The rows of A fall into several groups, and each row is roughly a mix of its group's hidden directions; some rows fit no group.
A:
[[ -8  10  -8 -16 -14  44 -20 -19 -25 -27  -4]
 [-44  -9  -8   2   0   2  19  33   3  32  15]
 [-42 -20 -16   8  12  18   0   6  -3  40  11]
 [-38  -9  37  -2 -16 -21  22 -21  -6  11  -7]
 [ 18   2 -37 -32  12 -26  23  -7 -19  15   9]
 [  9  -6  18 -16  36  31 -30  -5 -26  -6  11]
 [-28  34 -26 -16  -7 -30  -5 -15  18 -19  -7]
 [ 27   9 -27 -39  10  12 -24   2 -27 -13   1]
 [-24  23  -4  10  17 -15 -14  17  31  37  17]
 [ 28   1  -4  11 -25  22  42  22  -8  10  18]
 [ 47   6 -20 -11  19 -15   9  24 -20  -4 -18]
 [-41   9   4  10  24 -20 -30  -7  17 -25 -10]
 [ 30  11 -12 -30 -16 -37   8 -16   7 -26   3]
 [ 28  16 -26  14 -20  -8   5  36  25  13 -16]
 [ -7 -16 -16  -7 -39 -22  20 -28 -27  -7  13]
 [ -5 -23  -1 -27 -21  21  21  23 -39  -1  12]
 [-38   4  22 -11  -9   6  13 -33 -27 -22 -10]
 [  2 -30   1 -23 -28 -31 -31   5  20 -13   5]
 [  6  -9  24 -13  22  31   3  18 -24 -29 -25]
 [ 13   9 -51   0   6  19 -30  10  11  -9 -17]
 [ -5  -7  23  46   0 -15  32  17  14   4 -17]
 [ -1  11   1 -33  28   5  -9 -44  26   4   2]
 [ -5   8   2 -18 -24  39 -34 -22 -10 -23  -2]
 [-33  25 -18  10 -35   3  13  27  17 -14   5]
 [-17  -9 -17   0 -11   2  30   1   2 -45 -32]
 [-36 -14  22  12  35  19 -22   6 -20  -5 -11]
 [-26 -23  -3  -8  23   9  19  -8  -4 -48 -11]
 [ -5   6  -2  21  29  -9  38   8  -4 -34  26]
 [ -2  29  -3 -20  28  46 -13  -6  14   5 -10]
 [ 11 -45  11 -13  14 -14  11  10 -18 -24  27]
 [ -9 -10  27   5 -39 -29  29  -9   0  19 -14]
 [  4   9 -53   8   5  -5 -21 -13  21   0  26]
 [-12 -15 -16  -6   5  13  -8  21  10 -10 -56]
 [-39 -28  13  27  -8 -19  -8  10  -5  -7  30]
 [ 40   4 -17   8  -5  -2  38  -9  10  26  20]
 [-44  -6  10  -2 -19  23 -23 -25   4  -7  24]
 [-36   3  15  27  -2  35 -20  24  -2  11 -14]
 [  7   1  47  -6   9   8  -7  30 -10  30 -20]
 [-52  10   0   7 -13 -27  20 -15  18   7  -2]
 [-22   3 -17 -29  14 -14   8 -21  18  33  29]
 [ 13 -10  39   2  10 -17   0   3   0  35  36]
 [ -6   6 -38  -7   9  27 -13 -16 -11 -42 -10]
 [  7   5  19  -2   7  27 -53  17  10 -17  -3]
 [ 30 -34  16  -6  -9 -29  -9   9  14 -29  17]
 [ 12   1  11  29   0 -22  45   6  17  16 -23]
 [-19  29 -30  -6  16  29 -23 -12 -11 -26  -2]
 [ 16 -13   6  -2  40  14  11   9  -7 -36  30]
 [  9   2 -47  11  -6  -7  20  -5  15 -37  16]
 [ 41  14 -27   9 -13   8  20  14  -2 -33  11]
 [ 26 -42 -18  -7  12  10 -21  16   9   0 -31]
 [ 44 -13  21   9   2 -10 -32 -15  22  12 -12]
 [  8 -20 -21 -28 -19 -32  22   4   5 -17  29]
 [  2  23 -18   8 -34   0  32  13   1 -28 -27]
 [-15 -34  -1  -8  33  -1  23   4 -28  -9  27]
 [-27  -3  11  17  -7  40 -21   2 -21 -33   0]
 [ 20  26  10  44  10  -5  -4  -5  38  -3  -6]
 [ 53 -25 -13  -1   9   8  -8  -1  -8 -14  26]
 [-29  24  -1  12 -38  25  -1  32   3  -5 -10]
 [-28  -8   5  41   8   4  40  11 -17  -8  -6]
 [-36 -10 -17  10  18 -16  38  -1 -15  13  23]
 [-28  22   3  18   8  38 -10   1 -10  29 -23]
 [-42 -27   9   7  34  12  -2  12 -22  -6  11]
 [ 18   5 -11 -27  32   5 -42  24  -3  -3  11]
 [  8 -17  21  44 -13 -26  19  23   0  -8 -15]
 [-10  34   0  17 -29  17 -23   6  22  17 -27]
 [-53  13 -26  -2  19   6  20  -2 -13   7   8]
 [ 25   1  26  23  17  -6 -19  37  24   0 -18]
 [ -7   6  27  32  22  -1  12  19  38  18 -12]
 [ 11  23 -17 -34  12 -28   3 -38  -8 -10 -11]
 [-20  19  27 -10 -15  20  12  -4 -31 -18 -33]
 [ 34  20 -10 -21  36  17 -20  22   0  -1 -15]
 [ 37 -18  21   2   9 -12  -7   0  -1  27  41]
 [-20   8  -2  30 -34  13  -2  35  29   2   6]
 [  7  23 -13 -23  -5  11  32 -36  17  24 -14]
 [ -2  10  17  20  38 -15   6  -2   0 -48   3]
 [ 31 -29  -2   7  13 -11   0  39  27  17  -7]
 [-24   8  27   4  -9  15 -15 -19  46  18   4]
 [ 17 -29  28  31   7  -6 -29  10  29  -3   4]
 [ 12  19  11 -25   7  13 -33  -9  42  19  -2]
 [-27   5  17  27   9  -1  35  -6  33  25  -4]
 [ 15  25 -14 -19  18  -1  40 -20 -30 -10   3]
 [-35  40  18   1  -8  -5   4 -25 -12   8  25]
 [-19  17 -29 -35  -2   5   7 -23 -22  29 -12]
 [  2 -20  14  12 -27  -1 -38  13 -21 -34   6]
 [-23  15  31  -7  11   2  -5 -30 -23   5  37]
 [  0  -8  33   9  -8 -30  16  18  18  40   5]
 [ 12  13 -14 -19  42 -15  11  11  22  33   5]
 [-33   7  -5  10 -18 -31   4   0  30  35  -9]
 [ 39   0  33  -4  20  15   0  16 -21  -1  29]
 [ 17  -2 -10  21  -4  -5  42   9 -33 -15 -25]
 [ 25  -7  23  18   3  40  20  18 -28  10   1]
 [ -4 -19   4  10 -21 -35  14  12  30  33 -14]
 [-52  14 -11  -2 -17  -3   0  24   3 -29   3]
 [ -1 -33 -19   4 -22 -27  19 -36   8 -13  15]
 [ 12  -1   9  32 -33  16  13  37  21  -3  13]
 [-16  38 -18  26  -4  13  39  12   7  -2   9]]

Here is one row of each group, with its name. Which group are the others in?
[ -7  -8   0 -21  20 -40 -10 -14   0 -43   6]  (112)
[-30 -17 -12  -4  -7 -33  23 -17   1  21  31]  (8)
[ 49 -13  -9  -5 -11  23  -2  11 -20 -24 -19]  (118)

[ 33   4  -9 -29  19  -5 -43  21   0  -2   5]  (8)
[ -6  19   7  -6  45  19 -15  16  32  20   1]  (8)
[ 12 -37  22   1 -11 -19  10  21  14  26 -29]  (118)
[-17  10  -3  -5  -8  50 -13 -15 -24 -28  -6]  (8)
[ 36   4 -16 -14 -46  -7  21   6  11  10  11]  (112)
[ 10  12  -7 -49 -22  -4 -10 -17 -25  -2 -22]  (112)
[ 18 -42  -1   8 -12 -32  29  -6  16  -4  16]  (118)
[ 44  24  25   2 -12  13   7  28 -20   6   4]  (118)
[  2  11  15  -3  17   2 -15 -26 -16   9  54]  (118)
